grid =
[[140 130 120 137 112 132 108]
 [119 120 121 124 153 120 150]
 [120 126 120 116 127 135 125]]
Indices start at 1.
Report the bottom entry of the column that holds the largest entry.
127
Report the entry just left of 130.
140
Report the bottom-right entry.
125
The entry in row 1 and column 3 is 120
Report the entry just left of the centre entry.
121
The entry just left of the smallest entry is 132
The entry directly above 126 -> 120

B =
[[112 122 123 120 125 106 126 111 132]
 [145 133 154 126 118 128 131 115 125]
 [118 134 114 132 141 121 133 140 126]]
Indices start at 1.
The entry in the top-left corner: 112
Give the entry just right of 141.
Answer: 121
The entry directly below the centre entry is 141
Give the entry directly below the largest entry.
Answer: 114
The entry at the centre -> 118
The entry in the top-right corner is 132
Give the entry at row 2, column 1.
Answer: 145
Give the bottom-right entry.
Answer: 126
Give the entry in the bottom-left corner.
Answer: 118
Give the entry just right of 120.
Answer: 125
